Q:
[[128 122 137 142]
 [126 154 102 137]
 [154 116 142 155]]
A: 155

Q:
[[139 101 107 123 131]
 [127 120 127 129 120]]
A: 120

Q:
[[142 110 116 123 109]
 [153 127 127 143 115]]
A: 115

Q: [137 108 112 156 135 105 148]
A: 148

Q:
[[138 115 123 155 146 121]
 [128 115 123 116 143 108]]
A: 108

Q: [138 130 122 150]
A: 150

Q: [121 111  99 120 148 137 136]
A: 136

Q: [121 119 115 134 102 138]
A: 138
---
[[128, 126, 131, 128, 127], [121, 126, 130, 128, 136], [149, 129, 116, 124, 128]] ans = 126
[[130, 133, 117, 143, 137, 118], [126, 128, 142, 129, 130, 117], [125, 126, 154, 126, 127, 118]] ans = 128
[[136, 104, 139, 125], [137, 150, 115, 127], [134, 142, 118, 136]] ans = 150
[[146, 126, 121, 123, 138, 100, 147], [124, 143, 120, 124, 124, 130, 141], [119, 130, 123, 124, 112, 103, 126]] ans = 143
[[128, 124, 127, 120], [124, 122, 133, 124], [119, 105, 139, 127]] ans = 122
[[109, 108, 106, 104, 105, 106], [151, 105, 106, 107, 107, 109], [117, 104, 106, 107, 106, 105]] ans = 105
[[109, 130, 111, 117, 112, 116], [127, 114, 157, 151, 156, 127], [146, 127, 146, 139, 145, 141]] ans = 114
[[135, 137, 100, 129], [143, 114, 126, 129], [119, 133, 127, 118]] ans = 114
[[127, 113, 146, 136, 123], [116, 136, 124, 133, 99], [126, 123, 130, 126, 143]] ans = 136
[[124, 105, 150, 142], [106, 123, 133, 128], [121, 140, 115, 147]] ans = 123
---
[[124 114 125 122 125]
 [149 158 113 115 147]
 [132 145 126 136 130]] ans = 145

[[116 138 156 114 127 142]
 [117 138 155 114 128 141]
 [119 138 154 114 128 139]] ans = 138

[[105 110 106 100 104 102 147]
 [109 102 106 105 107 103 147]
 [109 108 111 107 112 105 147]] ans = 108

[[111 136 123 121 123 117]
 [108 143 130 126 131 120]
 [106 142 123 130 138 130]] ans = 142

[[155 100 102 104]
 [103 118 102 147]
 [101 154 102 154]] ans = 154

[[142 106 136 144]
 [151 112 151 145]
 [132 123 130 140]] ans = 123

[[139 122 124 140 142 136 133]
 [117 137 126 114 111 121 124]
 [143 128 116 139 140 140 151]] ans = 128

[[133 134 129 108 123 131]
 [104 138 111 115 112 112]
 [114 140 122 101 115 115]] ans = 140

[[144 152 112 125 111 148]
 [137 142 119 126 118 140]
 [139 144 117 126 116 142]] ans = 144

[[140 131 130 135]
 [140 139 138 101]
 [116 146 126 119]] ans = 146
---
[[115 104 130 111 124]
 [131 130 130 131 133]
 [139 116 128 130 116]] -> 131

[[155  99 153 130]
 [143 113 144 129]
 [109 144 119 134]] -> 143

[[131 129 130 127 130]
 [126 126 132 124 132]
 [118 105 110 113 105]] -> 126

[[115 109 149 141 144 129 106]
 [122 146 121 136 131 150 135]
 [125 110 126 130 130 123 121]] -> 122

[[145 122 116 102 120]
 [128 142 102 142 140]
 [103 147 151 153 148]] -> 128

[[143 137 154 137 111 145 145]
 [139 135 151 135 119 142 141]
 [143 137 155 137 112 145 145]] -> 139

[[138 153 144 149]
 [138 154 145 150]
 [138 153 144 148]] -> 138
---
[143 127 129 137 152] Out: 152, 143

[[144 135 139 142 110 144]
 [157 134 148 151  99 157]] Out: 144, 157

[149 146 151 130 137] Out: 137, 149

[111 137 153 100] Out: 100, 111

[110 103 122 141 117 137] Out: 137, 110

[137 150 152 145 135 122] Out: 122, 137

[146 131 125 150] Out: 150, 146

[[133 150 119 141 131 117]
 [137 146 142 137 148 116]] Out: 117, 137
---
[158 148 123 105] >> 158, 105

[[109 140 113 113]
 [102 137 131 136]] >> 140, 102

[[137 112 126 107 107]
 [108 145 106 135 128]
 [137 122 137 124 127]] >> 145, 106

[135 140 141 106 145 142] >> 145, 106

[131 119 153 123] >> 153, 119

[133 104 134 123] >> 134, 104

[123 118 152 107 142] >> 152, 107

[137 130 145 105] >> 145, 105
---
[[135 127 129 128]
 [137 126 127 129]
 [126 112 140 105]] -> 127

[[123 108 125 117]
 [131 152 131 141]] -> 125

[[125 103 155 141]
 [135 118 134 137]] -> 155

[[142 136 131 146]
 [135 132 133 150]] -> 131

[[112 126 132 130]
 [151 125 133 135]
 [141 128 130 126]] -> 133

[[143 149 133 138]
 [121 121 129 122]
 [133 125 130 116]] -> 129
---
[[134, 116, 116, 136, 124, 117, 131],
 [118, 154, 148, 109, 134, 138, 113]] out 154, 148

[[146, 132, 121, 150],
 [134, 129, 125, 136],
 [119, 126, 132, 117]] out 150, 146

[144, 133, 112, 121, 153] out 153, 144

[[122, 127, 124, 131, 127],
 [106, 128, 133, 102, 127]] out 133, 131

[102, 126, 118, 134] out 134, 126

[154, 118, 125, 156] out 156, 154

[139, 143, 121, 153, 108] out 153, 143
---
[[142 105 132 128]
 [112 139 116 117]
 [120 141 113 108]]	128, 120

[119 133 151 147 127]	127, 119

[[128 114 140 123  99 106 129]
 [133 130 123 127 128 125 129]]	129, 133

[[126 100 128 114 126 128 127]
 [104 112 128 111 112 138 124]]	127, 104

[ 99 100 114 124 127 141 113]	113, 99

[129  99 133 146]	146, 129

[127 105 150 111]	111, 127

[143 147 136 110 156 141 139]	139, 143

[139 130 130 120 154 146 131]	131, 139

[[131 130 130 131]
 [137 123 137 136]
 [105 145 114 108]]	131, 105
---
[[102 133 117 140 118 133 119]
 [134 118 123 143 105 123 143]
 [148 148 117 130 141 119 130]] Out: 117

[[136 126 112 120]
 [135 140 101 124]
 [121 101 146 141]] Out: 146

[[141 129 129 127 129 108 109]
 [144 134 108 116 109 144 130]
 [118 120 136 138 120  99 119]] Out: 136

[[143 129 122 131 132]
 [136 129 107 123 110]
 [132 123 113 133 116]] Out: 113

[[133 146 136 117 117]
 [108 143 145 115 130]
 [139 122 107 141 155]] Out: 107

[[118 112 118 109]
 [110 100 145 145]
 [148 136 100 108]] Out: 100

[[145 126 131 125 113 104 154]
 [126 123 130 128 129 131 123]
 [124 120 134 124 137 120 122]] Out: 134

[[146 151 148 133]
 [127 134 157 117]
 [130 138 117 136]] Out: 117
